0: [167 154 135  80 103 101 135 168 148 111 136 142]
1: [140 135 165 144  83 130 141 125 142 156 114 127]
2: [170 139 127  98 115 143 145 185 118 135 135 121]
3: [148 173 114 148 129 130 138 118 101  78 157 173]
4: [125 110 120  97 114 183 109 134  95 129 153 107]
5: [119 116 130  98 151 119 131 170 130 126  86  91]
6: [ 91 148 139  92 161 107 112 145 125 128  83 102]
7: [143 135 169 121 128 139  84 112 131 130  96 134]
8: [156  96 139 136 119 161 131 113 112 147 161  93]
9: [106 141 126 157 106 153 109 130 131 116  98 129]
10: [ 92 149 135 112 140  89 111  89 136 129  64 130]
11: [123 103 110 152 155 152 151 108  92 123 136 167]
12: [102 164 114 156  94  90  92 122 170 120 183 132]
13: [115 165 117 148 104 116 136  98 143 124 146 130]
14: [ 85 120 107 122 150 112 152  98 134 147 156 139]
15: [102 144 136  90 142 123 129 153 125 118 109 116]
16: [ 96 138 101  80 148 154  89 143 107 116  82 106]
17: [156 169 124 153 134 131 139 122 103  82 152 173]
18: [117 112 142 174 118 126 124 147 147 110 160 122]
19: [127 124 120 126 135 153 166 138 108 141 133 111]
20: [127 141 100 129 178 137 140  96 117 154 121 135]
21: [134 156 155  98 119 115 116 140 137 127 143 123]
22: [136 141  92 126 183 142 133 100 112 153 133 137]
23: [ 84 155 130 122 134  97 119  90 138 131  86 137]

[ 82 169 132 128 107 139  96 118 126  95 115 134] 9 23
[138 109 147 148 117 152 127 117 124 155 164 102] 8 19
[138 147 147 165 115 127 110 151 151 139 175 134] 18 21
[116 145 118  98 131 149  81 130  95 113 114 135] 16 15
[125  80 147 149 130 151 123 110 126 132 122 120] 8 18
[122  77 144 120 145 128 101 111 130 145  86 115] 7 5
[143 101 144 149 119 150 128 122 126 152 156  97] 8 19
[149 113 166 124  91 109 134 163 166 175  86  92] 1 5
[139 158 156  98 122 108 116 135 140 129 141 132] 21 0
[ 96 141 122 126 146  92 133  82 143 165 155 117] 14 13
[135 157 141 123 128 104 112 144 130 113 112 149] 21 15
[108 155 111 161  95  89  95 130 171 123 167 124] 12 13
[107 151 110  88 137 162  85 126  88 112 119 143] 16 4
[168 150 132  93 108  94 135 156 158 109 139 150] 0 21
[ 95 121 137 128 135 108 144 106 142 147 166 128] 14 13
[126 102 112 151 158 149 149 104  97 122 131 165] 11 20
[ 98 155 101 159  89  92  97 123 167 119 165 121] 12 13
